[-.57,-.75,-.06,-.05,.07,.58,-.94,-.38] = Lofug
[-.21,.01,.57,.57,.84,.03,.03,.75] = bep
[.02,-.47,.48,.04,-.24,.80,.92,.27] = kani
[.00,.01,.00,.01,.02,.01,.03,.07] = Doz
[-.03,-.02,.01,-.01,-.02,.06,-.04,-.01] = Rim
then: [-.06,-.05,.07]  [.58]
kani?  [.02,-.47,.48,.04,-.24,.80,.92,.27]

[.13,.19,-.13,.00,-.31,-.12,-.54,.01,.00,.21,.10,-.06,-.28,-.07,-.07,.26,-.05,-.13,-.45,.09,-.12] -> zubur
[.15,-.05,-.09,-.21,-.22,-.35,-.53,.24,-.38,.00,.09,.08,-.04,-.02,-.06,.29,.02,.01,.04,.28,-.15] -> goz
[.18,-.28,.00,-.07,.00,-.56,-.06,.14,.42,-.30,.00,.14,.08,.00,-.02,.00,.00,-.17,-.22,.00,.15] -> zomeb
[-.34,.11,.12,-.11,-.01,.20,.00,-.16,.28,.31,-.04,-.20,-.27,.15,.20,.01,.60,.74,-.30,.52,.03] -> pavev
[-.43,.00,.19,-.29,-.16,.14,.22,-.01,.04,-.11,-.01,-.17,-.10,.07,-.01,.13,.00,.48,.34,.41,-.03] -> pizo
[-.07,-.21,-.23,-.24,-.10,.00,-.33,.19,-.27,-.08,-.04,.11,.10,.04,.11,.44,.20,.37,.05,.34,.00] -> tabul
[-.02,.19,.00,-.53,-.35,-.21,-.22,-.30,.24,.29,.02,-.15,-.19,-.08,.00,-.20,-.31,.00,-.38,-.49,.00] -> dirug
[.00,-.09,-.29,.27,.07,.00,-.63,.08,.25,.17,-.02,.07,.00,-.30,.21,-.23,-.06,-.30,-.97,.39,.16] -> dovan
[.13,.19,-.13,.00,-.31,-.12,-.54,.01,.00,.21,.17,-.06,-.28,-.07,-.07,-.05,-.05,-.13,-.45,.09,-.12] -> kovi
then: [-.02,.07]  [.00]
pizo?  [-.43,.00,.19,-.29,-.16,.14,.22,-.01,.04,-.11,-.01,-.17,-.10,.07,-.01,.13,.00,.48,.34,.41,-.03]
then: [-.21,-.22,-.35,-.53]  [.24]
pavev?  [-.34,.11,.12,-.11,-.01,.20,.00,-.16,.28,.31,-.04,-.20,-.27,.15,.20,.01,.60,.74,-.30,.52,.03]
dirug?  [-.02,.19,.00,-.53,-.35,-.21,-.22,-.30,.24,.29,.02,-.15,-.19,-.08,.00,-.20,-.31,.00,-.38,-.49,.00]
find: [.13,.19,-.13,.00,-.31,-.12,-.54,.01,.00,.21,.10,-.06,-.28,-.07,-.07,.26,-.05,-.13,-.45,.09,-.12]  zubur
zomeb?  [.18,-.28,.00,-.07,.00,-.56,-.06,.14,.42,-.30,.00,.14,.08,.00,-.02,.00,.00,-.17,-.22,.00,.15]

[.04,.35,.14,-.21,-.10,-.31,.06,-.07,-.28,-.26,-.02,.13,.16,.12,.00,-.42,-.18,.24,.15,-.43,-.29,.35,.16,.04,.43,.50,.02,.01,-.13,-.15,-.21,.31,.75,.34,.01,.11,-.52,-.11,-.01,.13,.12,.22,-.26,.07,.21] = batum
[.04,.35,.14,-.21,-.10,-.31,.06,-.07,-.28,-.26,-.02,.13,.16,.12,.00,-.42,-.18,.15,.24,-.43,-.29,.35,.16,.04,.43,.50,.02,.01,-.13,-.15,-.21,.31,.75,.34,.01,.11,-.52,-.11,-.01,.13,.12,.22,-.26,-.27,.34] = ragor
[-.02,-.20,-.28,-.34,.30,.21,.05,-.01,.22,.14,.15,-.23,-.12,.32,-.12,.13,-.25,.14,-.63,-.30,-.19,-.68,-.12,-.31,-.57,-.45,-.32,.09,.14,.39,.29,.14,-.15,.03,-.20,.16,.41,.53,-.10,.03,-.28,.44,.09,-.21,-.13] = Nog
then: [-.18,.15,.24]  [-.43]
ragor?  [.04,.35,.14,-.21,-.10,-.31,.06,-.07,-.28,-.26,-.02,.13,.16,.12,.00,-.42,-.18,.15,.24,-.43,-.29,.35,.16,.04,.43,.50,.02,.01,-.13,-.15,-.21,.31,.75,.34,.01,.11,-.52,-.11,-.01,.13,.12,.22,-.26,-.27,.34]
find: [.04,.35,.14,-.21,-.10,-.31,.06,-.07,-.28,-.26,-.02,.13,.16,.12,.00,-.42,-.18,.24,.15,-.43,-.29,.35,.16,.04,.43,.50,.02,.01,-.13,-.15,-.21,.31,.75,.34,.01,.11,-.52,-.11,-.01,.13,.12,.22,-.26,.07,.21]  batum

[-.10,.11,-.16,-.02,.01,.24,-.18,-.05,-.06,-.30,-.26,.19,-.24,.05,.08]  Tapar
[-.16,.11,-.10,-.31,-.15,-.35,.69,.10,.28,.42,-.31,-.64,.74,-.59,-.37]  rine
[.07,.13,-.24,.15,-.02,.19,-.27,-.09,-.13,-.08,.12,.24,-.29,.18,.20]  busus
[.07,.13,-.24,.15,-.02,.19,-.27,-.09,-.13,-.08,.12,.24,.19,.18,.20]  fef
[.24,-.31,-.08,-.01,-.34,.46,.02,-.25,-.12,.12,-.25,.17,.05,-.10,.22]  selav
rine?  [-.16,.11,-.10,-.31,-.15,-.35,.69,.10,.28,.42,-.31,-.64,.74,-.59,-.37]
then: [-.10,.11,-.16]  [-.02]
fef?  [.07,.13,-.24,.15,-.02,.19,-.27,-.09,-.13,-.08,.12,.24,.19,.18,.20]
then: [-.35,.69,.10,.28,.42,-.31,-.64]  [.74]
Tapar?  [-.10,.11,-.16,-.02,.01,.24,-.18,-.05,-.06,-.30,-.26,.19,-.24,.05,.08]

